The rows are grouped in 4 different ways at once, and each row is in one group of each. Only the 2 weakest groupings, the ones that move the rows least, are given. In each grouping, groups are numbered from 0 in the order they first appear among the rows asked about.
Here is the table:
1.4;-1.9;-0.4;-0.1;1.8;1.1;-0.1;-1.6;-0.7;-1.3;0.5;-0.4;-2.1;1.5
0.7;0.5;-1.3;0.5;2.1;0.1;-0.6;-2.4;0.6;-1.4;-0.3;-0.6;-0.3;1.9
0.0;-0.9;0.7;0.0;-1.3;0.3;-1.2;1.8;-0.2;1.8;1.3;1.8;-0.3;0.5
-0.5;-0.6;0.8;-0.6;-2.0;0.6;-0.5;0.1;0.7;1.4;1.3;0.6;1.2;-1.9
-0.7;1.7;-0.4;0.4;1.0;-0.5;1.0;1.4;-1.2;-0.1;-3.8;-1.1;1.1;0.6
1.1;0.4;-1.1;-0.1;1.4;0.1;0.8;-2.4;0.6;-1.8;0.8;-1.2;-0.5;1.8
-0.6;0.8;0.5;-0.1;0.6;0.1;0.8;0.7;-1.7;-0.2;-3.4;-0.7;0.2;-2.6
1.8;0.5;-1.2;-0.1;1.3;0.5;0.6;-2.7;0.9;-1.9;0.5;-1.2;-0.6;1.7
1.0;0.3;-1.2;0.5;2.0;0.0;-0.7;-2.5;0.2;-1.6;-0.1;-0.4;-0.3;2.1
-0.3;-0.3;1.0;-0.4;-1.6;0.5;-0.8;-0.1;0.6;1.9;1.0;0.7;0.9;-2.0
-0.4;2.1;-0.4;0.6;1.1;-0.4;0.8;1.2;-1.3;0.0;-3.6;-0.6;0.7;0.8
0.8;-0.2;-1.3;0.3;1.8;-0.3;-0.4;-2.4;0.7;-1.6;-0.1;-0.7;-0.1;2.1
0.4;-1.3;-1.1;0.4;2.1;0.7;-0.5;-0.9;-0.8;-2.1;0.6;0.1;-2.1;1.7
0.7;-1.1;-1.0;0.0;1.9;0.5;-0.9;-1.3;-0.5;-1.7;0.4;0.0;-2.4;1.7
0.8;-0.1;-1.3;0.5;2.1;-0.1;-0.6;-2.3;0.4;-1.6;0.0;-0.9;-0.3;2.1
-1.5;1.0;-0.1;0.2;0.7;-0.9;0.3;1.3;-1.4;-0.7;-3.4;-0.4;-0.1;-2.1
0.0;-0.6;0.8;-0.5;-1.6;0.3;0.4;2.0;0.2;1.5;1.9;1.2;-0.5;0.3
0.3;-0.1;0.7;-0.2;0.8;0.9;1.2;2.2;-2.6;-0.1;-2.9;-0.6;-0.7;-0.3
0.6;1.0;-1.0;0.5;1.9;0.0;-0.6;-2.7;0.3;-1.0;-0.2;-0.2;-0.8;2.2
-0.1;0.3;0.7;-0.1;0.8;0.1;1.0;0.8;-1.6;-0.7;-3.2;-1.0;0.6;-2.6
1.0;0.6;-1.1;-0.2;1.7;-0.1;0.9;-2.5;0.7;-1.8;0.6;-1.2;-0.8;1.8
1.8;0.1;-0.7;-0.2;1.8;1.0;0.1;-3.0;0.2;-1.3;0.1;-1.0;0.2;1.4
0.4;0.7;0.9;0.5;-1.5;-0.3;0.8;0.5;1.5;1.8;1.2;1.0;1.5;0.7
0.6;-1.7;-1.0;0.5;2.3;0.7;-0.6;-0.9;-0.8;-1.9;0.9;-0.5;-1.8;1.0
-0.5;1.4;-0.5;0.6;1.2;-0.8;0.9;1.4;-1.3;0.2;-3.6;-1.1;1.2;0.3
0.4;0.0;-1.1;0.8;2.0;0.0;-0.3;-2.5;0.7;-1.7;0.0;-0.4;-0.2;1.5
-0.6;-0.4;0.8;-0.7;-2.4;-1.0;0.0;0.5;1.3;1.3;1.5;0.3;0.5;-1.7
-0.5;-0.5;1.0;-0.4;-2.4;0.6;-0.3;0.1;0.5;1.7;0.9;0.6;1.0;-1.2
0.3;0.9;0.2;-0.8;0.8;-0.1;1.6;2.6;-2.0;-0.3;-2.7;-0.3;-1.6;-0.6
-0.2;-0.8;0.5;0.1;-1.8;0.1;-0.8;2.1;0.2;1.4;1.5;1.6;0.1;0.6
0.7;0.6;0.7;-0.1;-1.2;0.3;0.2;-0.1;0.7;2.6;0.9;1.0;1.7;0.6
-0.4;-0.8;-1.0;0.2;1.3;0.4;-1.4;-2.3;0.5;-2.6;0.5;-0.9;-0.9;-1.2
0.4;1.2;0.6;0.1;-1.3;-0.3;0.7;0.7;1.2;1.7;1.4;0.9;1.6;0.8
-1.0;0.9;0.3;-0.5;0.3;-0.7;1.3;1.2;-1.0;-0.7;-3.2;-1.3;-0.3;-2.1
0.5;-1.5;-1.0;0.1;1.7;0.6;-0.3;-1.0;-0.5;-2.0;0.6;-0.3;-2.0;1.8
0.1;0.3;0.6;-0.2;-1.4;0.5;0.4;0.2;0.6;2.6;1.1;0.7;2.0;0.7
0.9;-1.0;-0.4;-0.6;1.3;0.5;0.5;-1.2;-0.7;-1.9;1.2;-0.4;-2.4;1.2
-0.9;0.9;0.6;-0.1;0.3;-0.8;1.7;1.1;-0.9;-1.4;-3.1;-0.6;-0.3;-2.4
-1.1;-0.5;0.4;0.5;-1.5;0.2;-1.7;1.0;0.6;0.8;1.3;0.9;1.1;-1.8
-0.1;-1.0;0.2;0.1;-1.6;0.4;-0.7;2.0;-0.3;1.5;1.4;1.4;0.0;0.8
0.5;-1.6;-1.2;-0.2;1.6;0.5;-0.4;-1.2;-0.7;-1.8;0.8;-0.2;-2.1;1.7
-1.2;-0.1;0.7;-0.1;-1.9;-0.4;-1.7;0.4;0.7;1.6;1.3;1.2;0.8;-1.6
0.9;0.3;-1.3;0.5;1.8;0.3;-0.4;-2.2;0.6;-1.6;0.1;-0.8;-0.1;2.1
1.0;-1.8;-0.3;-0.3;1.3;1.6;0.5;-2.1;-1.2;-1.5;0.5;-0.2;-1.9;1.2
-1.0;-0.9;0.4;-0.2;-2.0;-0.6;-1.2;0.4;1.1;1.5;1.0;0.5;1.0;-1.7
-1.6;-0.6;0.2;0.1;-2.0;-0.6;-0.6;0.6;1.0;1.1;1.0;1.0;0.8;-1.0
-0.4;-0.6;0.5;0.2;-1.4;0.3;-0.9;1.7;-0.2;1.9;1.4;1.9;-0.3;0.6
-0.8;1.1;0.3;-0.3;0.1;-0.5;1.4;1.4;-0.9;-1.2;-3.1;-1.4;-0.1;-2.4
-1.0;-0.6;0.9;-0.4;-1.8;0.4;-0.3;0.1;0.3;1.8;1.2;0.5;1.1;-1.2
0.0;-0.5;-0.7;-0.4;1.0;-0.1;0.1;-2.6;0.3;-2.3;0.8;-1.3;-1.5;-0.8
0.7;-1.6;-1.0;0.5;1.6;0.9;-0.7;-0.7;-0.3;-2.5;0.6;-0.3;-1.9;1.6
1.7;-0.2;-0.7;0.1;1.7;1.1;-0.1;-2.9;0.3;-1.1;-0.1;-1.2;0.1;1.4
Some new rows, each followed by its group in each grouping, the strongest grouping first:
-0.5;-0.2;0.8;-0.2;-2.4;0.0;-0.5;0.7;1.4;0.8;1.5;0.4;0.7;-1.7 0 0
0.3;2.4;0.0;0.0;0.8;-0.6;1.8;1.3;-0.8;-0.2;-3.3;-0.8;0.4;0.2 0 1
1.4;-1.4;-0.6;0.0;1.3;0.8;0.4;-0.9;-0.3;-2.7;1.1;-0.5;-2.4;1.7 0 0
-0.4;-1.1;-1.0;0.5;1.4;-0.1;-1.1;-2.4;0.4;-2.4;0.3;-0.9;-1.1;-0.9 1 2
-0.4;0.6;0.4;0.8;-1.4;-0.3;-0.1;0.7;1.1;1.8;0.9;1.5;1.7;1.4 1 3
-0.1;-0.6;-0.8;-0.2;1.1;-0.3;-0.1;-2.5;0.5;-2.6;0.9;-1.0;-1.4;-0.2 0 4
-1.3;-0.4;0.5;0.4;-1.6;-0.4;-1.6;0.6;0.8;1.1;1.5;1.3;0.9;-1.9 1 1
-0.8;2.0;-0.2;0.5;1.3;-0.6;1.3;1.2;-1.5;0.1;-3.3;-0.7;1.0;0.6 1 4
-0.6;0.1;1.0;-0.7;-2.1;-0.3;0.0;0.6;0.9;1.4;1.9;0.0;0.4;-1.6 0 4
0.4;1.1;0.7;0.2;-1.8;-0.1;0.2;0.8;1.3;1.8;1.4;0.5;1.6;0.7 0 0
-1.0;0.1;0.8;-0.3;-2.1;-0.4;0.1;0.3;1.0;1.3;2.1;0.1;0.7;-2.2 0 4
-1.2;1.3;0.3;-0.6;0.3;-0.7;1.8;1.1;-1.4;-1.0;-3.0;-1.1;-0.2;-1.8 0 4
-0.1;0.4;-0.2;-0.2;1.1;-0.1;0.8;2.6;-2.4;-0.2;-3.0;-0.1;-1.2;-0.1 1 1
-0.1;-0.8;-0.9;0.1;1.7;-0.3;-1.5;-2.6;0.3;-2.2;0.3;-0.5;-1.2;-0.8 1 1
1.7;0.8;-0.8;-0.3;1.6;-0.2;0.3;-2.6;1.0;-1.4;0.5;-0.8;-0.6;1.7 0 1
-0.4;-0.9;0.5;0.2;-1.3;0.4;-0.5;2.2;-0.4;1.7;1.8;1.6;-0.1;1.0 1 4
0.4;-0.7;-0.8;-0.2;1.0;0.2;-0.3;-2.0;0.7;-3.2;0.8;-1.0;-1.2;-0.6 0 0
0.3;-1.0;-0.7;-0.3;0.9;-0.3;-0.3;-2.4;1.0;-2.6;0.4;-1.2;-1.6;-0.7 0 2
-0.9;-0.2;0.7;-0.2;-1.7;-0.4;-1.5;0.4;0.9;1.4;1.2;1.2;0.7;-1.7 1 1
0.0;1.5;0.2;0.3;1.2;0.5;1.7;0.8;-1.3;0.3;-3.6;-0.7;1.2;-0.3 2 3
-1.2;0.0;0.7;0.3;-1.8;-0.3;-1.4;0.5;0.7;1.5;1.1;1.1;0.7;-1.6 1 1
0.0;1.4;0.3;0.5;1.3;0.2;1.9;0.7;-0.9;0.1;-3.6;-0.6;1.1;0.1 2 3
0.4;2.4;0.2;0.0;0.8;-0.5;2.0;1.5;-0.9;-0.5;-3.3;-1.2;0.9;0.2 0 0
-1.2;-0.6;0.7;-0.1;-1.7;-0.7;-1.5;0.4;0.7;1.4;1.2;0.8;0.8;-1.4 1 2
0.0;2.1;0.2;0.1;0.8;-0.4;1.8;1.6;-0.9;-0.3;-3.1;-1.4;1.1;-0.3 0 0
0.3;1.3;0.2;0.0;1.0;0.0;1.5;0.7;-1.2;0.7;-3.9;-1.4;1.2;-0.3 2 2
-0.1;0.6;0.1;0.6;-1.3;-0.1;-0.7;1.0;1.0;1.8;1.0;1.2;1.9;1.0 1 0
0.0;0.7;0.2;0.3;-1.2;-0.3;-0.6;0.4;1.0;2.6;1.0;0.7;1.9;0.9 1 1
1.0;-1.7;-1.0;-0.1;1.7;0.4;-0.4;-1.1;-0.2;-1.6;0.2;-0.1;-2.1;1.9 1 2
0.4;0.6;0.7;-0.2;-1.6;-0.6;0.7;0.5;1.3;2.4;1.1;0.2;1.5;0.9 0 2
0.5;-0.6;1.1;-0.7;-1.7;0.1;0.0;1.8;0.2;2.0;1.9;1.1;-0.5;0.0 0 1
-0.4;-0.7;1.0;-0.2;-2.0;0.6;-0.4;0.4;0.5;1.3;1.1;0.6;1.0;-1.4 2 0
-0.2;0.7;0.2;0.3;-1.3;-0.4;-0.7;0.3;0.9;2.2;1.0;1.2;1.8;0.8 1 1
-0.5;-0.1;-0.1;0.4;1.0;-0.2;0.7;2.7;-2.1;-0.2;-3.3;-0.3;-0.9;-0.3 1 2
-0.1;-0.7;0.6;0.2;-1.4;0.1;-0.9;1.8;-0.2;1.8;1.4;1.7;-0.2;0.7 1 1
-0.4;0.1;0.8;-0.5;-1.9;-0.5;-0.5;0.6;1.3;1.2;1.5;0.7;0.4;-1.7 0 1
-0.4;0.3;1.0;-0.5;-2.2;-0.4;-0.3;0.4;1.2;1.4;1.5;0.6;0.5;-2.0 0 1
-1.0;-0.8;0.1;-0.1;-2.3;-0.3;-0.8;0.9;1.1;0.7;1.8;0.3;1.0;-1.2 1 0
0.7;-0.5;0.7;-0.2;-1.9;0.3;0.0;2.0;0.2;1.5;2.0;0.9;-0.4;0.3 0 0
-0.1;-0.8;0.6;0.0;-1.7;0.2;-0.7;1.9;0.0;1.7;1.1;1.5;-0.4;0.7 1 1
-0.8;0.0;1.0;-0.6;-2.3;-0.4;0.3;0.5;1.0;1.2;1.8;0.5;0.7;-1.4 0 4
1.8;-1.4;-0.4;-0.4;1.7;1.5;0.0;-1.4;-0.7;-1.5;0.2;-0.6;-2.0;1.1 2 0
0.2;2.7;0.1;-0.5;0.7;-1.1;2.0;1.4;-0.7;0.0;-3.1;-1.3;0.6;0.3 0 1
-1.8;-0.4;0.3;0.0;-1.8;-0.1;-0.8;0.6;0.6;1.2;1.4;1.0;1.0;-1.4 1 4
1.8;-1.4;-0.3;-0.2;1.9;1.2;-0.4;-1.5;-1.0;-1.3;0.6;0.1;-2.3;1.1 2 1
